Here are some numbered points:
[ 0.2  0.4  0.2 -0.3  0.3  1.5  0.4 -2.0  0.1 -0.4  0.4  0.7 -2.2 -0.7 -1.0  0.9  0.0 -1.5 -0.4  0.2 -0.4  0.1  1.7 -1.5 -0.3  1.7 -0.4 -0.1] 0
[ 0.3  0.2  0.5 -1.4 -0.5  1.1  0.1 -1.4 -1.7 -2.0  0.1  0.1  0.9 -0.8  0.3 -0.3  0.3 -1.3  1.4  0.4  0.3  0.7  0.3  0.3 -0.7  0.0  0.8 -0.1] 1
[ 0.0 -1.0 -1.7 -0.8 -0.9  1.2 -0.2  2.0 -0.6 -0.1 -0.6 -0.9  1.5 -1.0  0.8 -1.1 -0.4  1.1 -0.6 -1.9  0.4 -0.9 -0.2  0.1 -1.1 -0.6  0.0  2.6] 2
[-1.0 -0.1 -0.4  0.4 -0.8  0.5 -0.1  0.9 -1.6 -0.7  0.4 -1.0  1.6  0.6  0.4 -0.6  0.5 -0.4  1.6 -0.2  0.6  1.5 -0.6  0.4  1.3  0.0  0.1 -0.1] 3
[-0.4 -1.0  0.3  0.2 -1.9 -0.7  1.5 -1.6 -0.4 -1.5  1.2 -0.7  0.5 -1.7 -0.6 -2.0 -1.3  1.6 -0.1 -2.7  1.4  0.1  1.3 -1.7  0.5  0.6 -1.6 -0.3] 4
[ 1.2  1.9 -0.7 -0.2  1.9 -0.7  1.4 -2.5  0.8  0.9  0.7  1.1 -0.9 -0.5 -0.6 -0.6 -0.7 -2.7 -1.3  0.6 -0.7 -0.9  0.3 -0.5 -0.4  0.3  0.4 -0.8] 5
[-0.4 -0.2  0.6  0.9 -0.3  0.1 -0.3  1.0  0.7  0.5 -0.6 -0.3  0.7  0.5 -0.7 -0.8 -0.5  1.3  0.4 -0.6  0.5  1.2 -0.2  1.6  0.0 -0.4  0.1  0.7] 6
[ 2.0 -0.3  0.6 -0.3  0.5 -0.5 -0.3 -0.1  0.0 -0.6  0.6  0.3  0.9 -0.1  1.6  1.2  1.2 -0.5  0.2  0.8 -0.5 -1.8 -0.1 -0.9 -1.5  0.3  0.1  0.6] 7
[ 0.6  0.5 -0.3 -1.3 -0.1  0.6 -0.7  0.4 -0.4 -0.8 -0.3 -0.6  1.6  0.9 -0.2 -1.0 -0.6 -0.4  1.0 -0.1  0.9  1.0 -0.7  1.1 -0.6 -1.4  0.0  0.4] 8
[-0.7  0.6 -0.7 -1.3  0.0  1.3 -0.9  0.0  0.2  1.1 -0.7 -0.1  0.4 -0.5  1.3 -0.4  0.8 -0.3 -0.2  0.3 -0.5  1.7  0.0  0.5  0.4 -0.2 -1.4  1.0] 9
[-0.3 -1.1  0.2  0.6 -1.9 -0.6  1.6 -2.0 -0.4 -1.7  1.4 -0.6  0.3 -1.5 -0.2 -1.9 -1.3  1.5 -0.1 -2.4  1.0  0.1  1.7 -1.4  0.4  0.9 -1.4  0.2] 10
[ 0.3 -0.5 -0.6  0.2 -0.2 -0.8 -0.9 -1.2  0.9 -0.3  0.5 -0.9 -0.8  2.1  1.0  0.0  0.0  1.7  0.2  0.2  0.0  0.4  1.3 -0.9  1.9  0.0 -1.7  0.8] 11
[-0.5 -0.2 -0.6 -1.6  2.6  0.2  0.2 -1.0 -0.3 -0.9  0.0  0.6 -0.7 -0.6 -0.1  0.6  1.3 -0.5 -0.8  1.0 -0.2 -0.1 -0.4 -0.5  0.7 -0.7  0.2 -0.4] 12
[ 1.0 -0.1  0.3  1.9  2.3 -0.7 -0.1 -0.2  0.1 -0.9  0.1  0.9 -1.4  1.3  0.3  1.0  1.4 -0.2  0.5  1.8 -0.8  0.0  0.7  0.6  0.7  0.3  2.3 -0.3] 13
[ 0.9 -0.1  0.3  2.1  1.5 -0.9 -0.3  0.0  0.1 -0.7  0.4  0.6 -1.2  1.4  0.4  0.9  1.0 -0.1  0.7  1.7 -0.9 -0.1  0.4  0.8  1.1  0.3  2.3  0.1] 14
[-0.9  0.0 -0.4  1.9 -0.2  0.6  0.7  0.3 -1.7 -1.2 -0.6 -0.3 -0.5  0.2 -0.7 -1.2  0.2  0.2  0.6 -0.2  0.4  2.3  0.1  0.0  1.2  0.3  1.6 -1.4] 15
Which five points above are nearest to each new point? Their numbers follow each, nearest first.
[-1.3 -0.6  0.1 -1.5 -0.7 -1.2  0.6  1.7  0.5  2.1  1.0 -0.9  0.4 -0.9 -1.5 -1.2 -1.9  1.0  0.3 -1.1  0.6 -0.5 -0.2  1.7 -0.2 -0.3  1.1  0.9] 6 2 8 3 9
[ 1.5  0.7  0.5  2.7 -0.9  0.2  0.3 -0.4  0.4 -1.3 -0.3  0.7  0.7  1.8  0.0  0.4  0.2 -1.1 -0.4 -0.4 -0.1 -0.9 -0.2 -1.2 -0.4  0.5 -1.0 -1.4] 7 14 0 6 13
[-1.3 -0.4  0.2 -1.5 -0.9 -0.9  0.5  1.9  0.6  2.0  0.8 -0.8  0.4 -0.7 -1.5 -1.1 -2.2  0.8  0.2 -1.3  0.6 -0.3 -0.1  2.0 -0.2 -0.7  0.9  1.2] 6 2 8 3 9
[ 0.0 -0.9 -2.0 -1.1 -0.5  1.3 -0.1  1.9 -0.7  0.3 -0.6 -0.8  1.3 -1.0  0.9 -1.1 -0.2  1.0 -0.6 -1.6  0.5 -1.1 -0.2 -0.2 -1.5 -0.4 -0.2  2.5] 2 8 9 6 3
[ 0.3  0.6 -0.2 -0.5  0.5  1.2 -0.1 -1.8  0.1 -0.7  0.7  0.7 -2.0 -0.5 -1.0  1.1 -0.2 -1.3 -0.4  0.3 -0.3 -0.2  1.9 -1.2  0.1  1.0 -0.3  0.4] 0 12 5 1 7
[-0.9 -0.3 -0.4  1.6 -0.3  0.3  0.2  0.3 -1.6 -1.2 -0.6 -0.5 -0.9  0.4 -0.2 -1.0  0.4  0.7  0.6  0.0  0.2  1.9  0.4  0.1  1.7  0.7  1.3 -0.7] 15 3 6 14 1
[-0.6  0.2 -0.6 -1.5  2.6  0.2  0.1 -0.9 -0.6 -0.4 -0.1  0.7 -0.7 -1.1  0.0  0.4  1.2 -0.6 -0.7  1.0 -0.3  0.3 -0.4 -0.4  0.7 -0.5  0.3 -0.6] 12 9 1 0 5
[ 0.3 -0.4  0.7  2.2 -2.2 -0.6 -0.4  2.1  0.8  1.2 -1.6 -0.6 -0.2  0.2  0.1  0.2 -0.8  1.7 -1.0 -0.8  0.0 -0.8 -0.8 -0.8 -1.4  0.8 -0.6 -1.2] 6 2 7 15 11
[-0.9  0.3 -1.0 -0.7  1.2  0.7  1.0  0.7 -0.9  1.1  0.1 -0.1  0.0 -3.2  0.2 -1.4  0.2 -1.4 -0.6 -0.3 -0.7  0.6 -0.3  0.5 -0.6  0.7  1.6  1.3] 9 12 1 2 6
